128 stands for zero in the data rows.
Some points, each followed by its number:
122 147 119 120 149 127 108 136 117 141 151 116 147 131 171 124 115 115 153 125 106 173 98 94 162 147 178 138 160 170 105 141 153 182 116 104 120 129 118 102 126 109 138 147 95 116 161 133 145 162 88 99 111 110 49 109 151 143 119 99 127 96 132 163 0
101 152 108 117 125 120 112 85 136 135 115 104 133 168 143 174 117 129 132 114 108 157 113 115 116 112 106 94 145 117 122 178 138 135 149 150 150 130 163 153 140 133 120 69 84 151 119 142 154 150 108 148 129 97 94 141 131 167 108 108 106 95 100 147 1
108 151 116 114 136 149 82 115 154 103 84 89 152 89 133 137 138 117 121 118 146 148 152 107 126 123 129 155 130 150 143 110 140 154 109 112 145 106 157 97 129 134 120 78 98 134 110 135 129 152 160 145 134 115 116 124 136 149 130 119 140 87 105 114 2
118 190 124 121 137 114 94 132 169 142 102 103 130 110 89 151 137 108 179 54 120 179 92 114 120 87 126 146 149 104 105 165 111 121 117 159 165 88 126 150 167 156 127 79 66 143 105 156 134 155 110 146 137 93 106 147 107 156 122 124 135 105 123 129 3
125 119 145 122 142 137 117 121 165 130 116 107 141 108 118 120 132 121 131 91 146 145 119 138 135 133 139 137 130 131 153 117 116 124 85 130 139 115 130 115 133 141 115 123 112 127 128 111 105 173 149 143 144 144 93 103 109 164 136 86 113 112 117 118 4
153 118 129 156 157 140 104 101 146 133 140 121 165 138 144 101 102 146 172 144 110 165 77 112 155 158 145 136 126 132 114 118 129 146 161 154 151 140 143 153 125 120 146 104 70 115 166 162 146 138 118 141 122 98 122 102 125 72 79 118 118 127 168 123 5
102 128 132 138 110 134 151 130 127 105 119 139 107 129 138 121 131 142 120 128 121 90 167 125 134 126 116 120 128 107 136 127 133 118 115 120 117 108 107 108 142 131 134 115 149 122 110 98 141 103 142 105 123 111 136 149 142 130 142 177 125 136 86 119 6
169 94 119 104 101 131 129 123 81 153 111 194 96 170 140 121 174 160 105 138 117 47 169 142 116 143 89 102 99 107 129 117 98 86 166 129 133 93 81 154 111 143 136 114 163 167 102 121 151 112 158 136 141 123 177 140 62 64 133 183 119 196 90 98 7
112 145 170 103 178 141 96 74 111 118 145 78 175 67 67 141 53 104 113 153 143 186 123 47 180 139 117 61 168 187 142 139 107 168 120 82 125 235 139 91 142 112 118 146 127 54 176 129 150 168 122 101 130 132 86 76 136 178 176 54 170 81 175 173 8
120 113 169 158 126 160 142 104 126 126 130 137 150 121 143 126 133 156 115 155 171 97 137 104 127 148 76 107 133 113 172 114 114 133 137 132 124 139 118 108 141 124 126 110 142 125 128 108 124 168 135 128 141 124 130 119 117 78 140 168 121 123 107 123 9
119 131 123 132 130 128 136 130 137 129 114 120 135 120 129 134 130 117 131 130 133 133 132 122 125 127 123 142 129 125 122 124 127 133 121 128 136 117 132 127 133 127 128 121 114 127 136 130 132 137 134 126 132 134 116 122 132 133 122 137 124 123 128 119 10
146 122 139 121 135 112 95 90 143 125 99 67 137 110 128 113 133 77 105 170 175 188 119 95 104 119 137 173 121 143 98 120 96 134 120 151 130 161 146 148 148 115 80 164 68 90 148 149 118 151 129 100 151 161 127 137 152 84 115 99 143 113 163 151 11
129 143 150 172 124 118 127 146 65 140 104 123 61 141 188 114 187 139 82 168 154 107 169 125 55 124 55 90 112 126 104 105 96 124 174 142 103 132 142 99 110 101 160 145 178 126 81 124 122 97 132 114 124 173 194 133 148 98 101 156 122 163 174 59 12
181 97 163 115 107 147 178 132 92 115 117 114 130 161 97 146 135 99 97 140 139 81 138 166 129 114 100 113 97 61 111 92 131 81 118 114 112 156 135 137 127 146 113 106 183 146 108 112 143 161 134 153 144 136 145 158 136 73 181 174 153 105 72 117 13
90 153 142 127 106 101 143 121 124 128 118 140 113 149 130 130 129 128 121 138 126 94 138 132 107 97 116 76 132 126 137 173 107 131 125 130 128 124 158 139 158 114 109 138 164 150 115 132 86 140 116 121 112 150 153 180 130 126 138 153 123 154 86 152 14
135 145 127 130 152 126 110 148 148 121 111 101 106 125 113 106 140 133 140 100 120 129 101 136 113 94 146 96 138 116 127 144 118 123 131 154 147 142 151 157 117 116 140 121 120 132 115 132 138 148 103 141 140 100 150 154 106 129 108 120 122 134 143 133 15
124 122 130 128 137 134 113 136 173 127 122 98 121 106 104 140 128 149 102 96 139 130 119 120 156 98 127 127 139 119 131 136 143 132 123 122 134 102 119 121 120 146 138 129 113 126 130 135 113 132 143 135 154 134 115 123 107 147 134 123 94 122 142 120 16
139 122 122 144 141 133 127 120 145 127 130 110 150 129 102 137 103 139 119 123 139 130 115 132 138 144 110 127 132 130 128 144 148 142 147 119 152 144 131 128 123 134 100 133 105 107 159 138 137 140 130 129 153 130 110 115 143 114 133 116 119 109 173 147 17
150 172 104 69 170 103 143 75 115 146 93 139 178 148 152 106 61 112 138 92 147 131 85 127 231 83 172 180 121 164 66 116 124 89 138 168 154 189 142 129 106 105 111 119 113 147 186 169 171 175 106 186 71 106 198 112 106 130 120 109 116 89 163 169 18
127 132 130 125 107 121 136 145 87 124 155 144 137 130 142 147 141 114 134 163 148 134 149 153 117 139 110 130 131 135 122 106 134 130 132 110 108 116 128 120 105 149 147 137 137 137 122 129 113 76 149 118 117 130 147 125 154 134 129 150 121 158 108 81 19
118 146 147 153 124 124 125 131 105 163 150 164 136 137 116 108 159 126 144 153 118 112 127 148 120 140 143 126 111 137 109 118 96 125 114 125 124 137 138 136 138 128 139 155 159 138 129 105 118 105 116 98 117 126 139 142 114 126 120 155 149 175 117 108 20
103 162 96 137 120 132 145 137 125 141 129 120 145 155 159 164 115 112 153 122 135 163 129 127 129 123 108 177 130 128 121 135 149 151 124 156 156 125 147 141 167 122 124 127 64 155 167 164 143 124 134 139 108 135 110 115 154 119 74 114 98 95 128 95 21
99 108 149 117 119 102 156 87 95 95 97 162 131 156 190 92 160 111 76 133 164 84 193 129 112 137 114 113 163 138 154 89 144 73 146 156 86 150 101 110 162 104 126 142 140 144 117 90 127 124 170 100 103 116 229 151 138 62 122 190 154 168 75 118 22
122 124 132 104 129 111 139 162 152 130 122 113 137 105 122 140 149 105 131 77 104 165 127 129 112 136 140 158 141 131 147 132 175 141 105 138 135 91 160 148 111 141 128 117 75 132 122 150 128 134 122 138 135 128 132 82 123 143 91 138 109 134 171 75 23
110 83 97 157 125 90 139 229 237 96 0 54 91 102 87 100 193 133 150 87 126 141 107 136 57 152 88 219 111 157 127 88 90 136 79 138 186 62 114 105 136 123 139 134 97 134 123 121 147 126 245 164 181 154 38 125 117 197 130 123 134 103 126 146 24
131 129 136 130 113 134 122 137 122 133 137 127 106 134 118 117 141 121 130 131 125 113 139 127 120 127 125 120 138 128 118 139 133 128 135 120 118 128 112 124 121 133 143 124 147 143 120 113 130 105 124 123 129 109 133 129 123 139 148 130 140 135 128 124 25
144 89 153 167 148 123 138 140 171 108 143 94 135 110 129 81 108 123 129 96 154 164 127 168 127 119 134 155 144 70 147 153 145 120 99 112 145 145 121 118 145 111 162 83 92 107 166 100 122 167 137 126 189 186 119 130 147 107 111 143 134 77 122 184 26
138 108 87 150 94 153 114 164 139 127 144 132 109 148 75 120 174 184 125 135 69 87 145 182 77 167 131 130 115 117 121 125 91 98 155 139 112 97 115 152 114 147 150 159 172 155 100 131 149 100 177 152 162 125 126 132 108 99 117 149 110 169 119 134 27
141 132 121 126 42 133 102 99 102 102 133 150 163 160 149 119 125 165 105 143 134 105 133 167 86 148 104 129 123 118 134 95 117 112 178 152 88 94 132 120 162 144 102 176 140 162 139 122 144 133 152 130 94 123 147 145 161 114 112 166 143 124 104 132 28
137 132 143 151 114 123 128 132 108 144 150 136 136 127 127 114 149 139 141 144 130 122 121 137 128 121 148 117 121 136 115 130 118 121 129 128 121 147 130 143 153 122 138 139 143 129 138 108 111 130 122 125 128 143 140 140 117 121 125 157 131 150 137 124 29
134 99 145 99 136 155 127 111 85 115 140 159 93 154 125 166 107 127 105 177 139 81 130 113 156 126 105 75 127 142 117 138 149 152 164 115 104 144 90 126 80 126 119 121 162 141 92 119 133 81 90 115 133 110 179 143 142 113 123 126 136 115 118 117 30
128 119 104 113 168 133 100 126 118 120 120 116 140 116 129 107 125 121 154 140 131 156 114 131 128 120 151 153 139 157 93 122 110 132 128 115 152 159 141 132 107 123 119 125 132 138 119 133 145 158 127 164 151 105 128 94 143 138 132 91 137 113 149 130 31
134 116 134 141 121 134 148 161 107 110 124 150 99 127 128 128 152 132 111 135 119 103 137 122 134 117 152 133 137 130 110 108 114 128 93 111 118 125 98 113 99 135 138 135 164 116 122 110 125 140 137 118 152 138 113 144 125 126 170 145 132 141 108 114 32
135 103 141 121 103 131 116 138 108 145 143 122 113 135 128 124 144 120 114 120 120 138 131 122 99 138 132 102 122 130 146 135 147 126 129 135 122 105 136 148 108 144 146 125 142 155 106 151 101 92 116 128 128 119 155 124 116 136 132 143 132 175 137 95 33
125 128 142 123 113 104 141 130 106 103 134 163 137 145 147 113 161 138 118 120 125 93 142 151 133 98 155 123 123 137 135 144 120 123 110 151 114 125 122 116 132 131 125 161 158 141 106 116 118 131 129 134 111 137 152 136 114 125 122 148 129 144 113 127 34
New points follow, each followed by the numbers of its three nearest points above by angle, seen from the average point of the numbered points, nearest first.
130 152 114 111 131 131 144 118 121 143 122 116 115 138 130 150 108 121 130 104 145 142 114 117 128 109 135 142 127 115 122 147 140 134 153 134 149 133 151 162 151 115 96 144 107 141 131 133 137 149 105 139 125 141 109 119 135 116 117 110 126 103 154 129 21 1 17
129 118 123 107 143 117 122 142 130 121 105 103 134 97 116 153 147 133 137 119 119 157 113 114 140 142 141 137 121 136 149 109 148 143 108 131 137 107 146 169 113 148 126 111 99 142 124 167 123 116 129 138 149 152 110 119 119 136 115 116 124 117 152 92 23 10 16
134 114 143 164 113 112 140 157 139 115 112 121 100 115 109 111 128 145 114 130 135 114 140 149 109 114 103 120 121 113 142 128 118 111 117 128 125 131 122 124 145 123 154 135 150 118 123 106 113 128 139 129 120 149 134 128 132 138 143 161 126 144 125 142 6 32 14
98 171 128 101 159 140 122 118 132 134 111 126 143 145 167 135 114 96 165 119 112 153 121 98 121 142 115 143 126 126 75 158 171 130 145 117 127 145 175 177 122 121 107 116 93 100 141 147 171 94 124 116 126 108 122 123 164 126 80 120 129 120 142 119 21 1 5
133 131 109 141 116 133 125 164 183 102 80 85 107 99 129 110 122 147 132 89 127 119 126 132 127 132 135 156 118 120 142 118 122 125 100 130 146 102 119 134 147 122 127 120 97 131 136 130 121 147 148 156 142 145 93 132 88 137 122 137 111 124 130 135 24 16 4
104 123 118 144 88 109 151 126 137 91 131 150 163 130 129 120 150 125 122 150 167 133 136 137 112 126 121 139 116 90 170 118 123 114 111 142 118 111 106 94 173 135 96 172 136 121 125 107 108 179 139 109 114 173 121 122 174 102 140 153 145 130 119 117 28 9 34
138 126 165 121 96 121 144 110 96 105 130 160 80 164 135 142 144 94 124 144 96 97 147 130 127 126 126 112 102 140 120 117 97 131 102 119 114 113 129 123 98 130 144 115 146 159 100 120 121 98 139 124 127 148 133 126 103 117 148 180 155 158 115 109 7 32 34
140 138 92 119 133 161 116 129 155 143 167 106 178 123 148 160 107 134 225 114 89 200 81 93 186 178 168 157 157 169 128 153 148 160 136 121 130 116 109 150 161 137 100 147 107 121 123 171 142 176 86 117 111 90 10 55 153 181 138 64 144 139 141 139 0 5 31
135 99 135 134 114 142 149 111 111 125 148 172 121 142 139 142 127 150 122 151 95 95 132 137 136 149 124 94 123 122 150 132 131 133 162 129 110 99 130 153 121 115 130 125 160 144 138 121 132 107 128 119 126 112 148 151 95 96 145 135 123 152 112 148 7 30 27
209 84 212 114 105 143 182 95 86 143 98 134 99 145 61 148 101 82 78 169 150 69 132 181 163 50 95 104 93 76 152 109 159 83 98 106 127 143 131 158 100 143 152 101 214 160 79 98 116 167 113 176 158 176 179 173 158 81 193 170 137 92 86 144 13 30 7
145 121 136 115 147 81 125 140 93 133 135 190 75 167 148 103 130 151 126 124 116 62 113 162 114 130 134 99 122 138 121 105 100 93 167 166 107 162 127 148 115 138 123 128 164 135 123 126 130 97 129 117 115 102 214 187 139 81 123 148 101 167 142 124 7 22 34
113 127 127 142 72 114 151 125 136 71 152 138 146 147 151 110 120 141 154 147 131 114 129 136 109 121 98 116 139 106 165 122 153 115 158 153 77 136 100 105 165 129 125 145 151 126 119 103 133 132 114 86 104 150 132 157 174 120 141 162 144 155 100 148 28 6 22
114 162 99 102 156 127 145 90 144 145 93 171 148 114 156 136 91 97 123 97 158 130 132 139 207 121 138 146 105 156 77 107 152 118 154 147 148 172 169 127 137 147 101 102 90 106 171 130 186 153 146 164 99 116 187 105 106 119 84 76 106 107 155 145 18 5 21
105 127 122 154 103 111 153 142 145 101 151 137 133 125 123 126 144 145 138 121 141 130 124 154 107 142 121 105 130 91 151 118 126 98 139 135 110 113 115 101 175 128 147 123 142 119 115 128 113 126 132 105 106 152 148 151 154 120 159 165 136 146 119 138 6 14 28
117 93 135 131 108 128 102 124 111 122 129 119 144 131 144 123 168 128 102 137 108 108 140 115 104 156 138 119 130 119 187 143 137 138 159 105 116 106 133 138 135 125 111 146 140 149 114 136 102 107 132 106 130 110 143 132 102 113 142 140 152 155 109 149 33 7 22
152 143 106 86 134 111 123 130 115 144 148 111 149 122 137 167 96 76 170 133 135 167 105 127 186 70 164 175 136 131 81 154 174 128 154 136 135 148 147 162 140 143 137 87 119 124 167 147 109 93 107 120 66 72 184 143 137 116 116 86 126 83 177 149 18 21 5
117 114 120 125 167 125 160 145 165 150 141 111 114 106 148 101 143 101 141 123 135 119 136 109 171 141 170 132 120 107 137 158 163 148 93 88 166 111 99 110 116 82 135 117 82 91 179 141 136 95 84 81 159 126 90 156 130 100 118 80 148 113 141 144 0 26 10
140 132 156 129 85 223 76 50 133 100 141 146 172 135 112 139 114 143 58 183 116 64 173 90 81 188 24 45 126 79 244 126 97 175 169 42 105 159 125 84 158 127 74 133 231 146 106 69 136 121 105 143 123 131 110 144 125 159 200 133 138 139 19 168 9 6 28
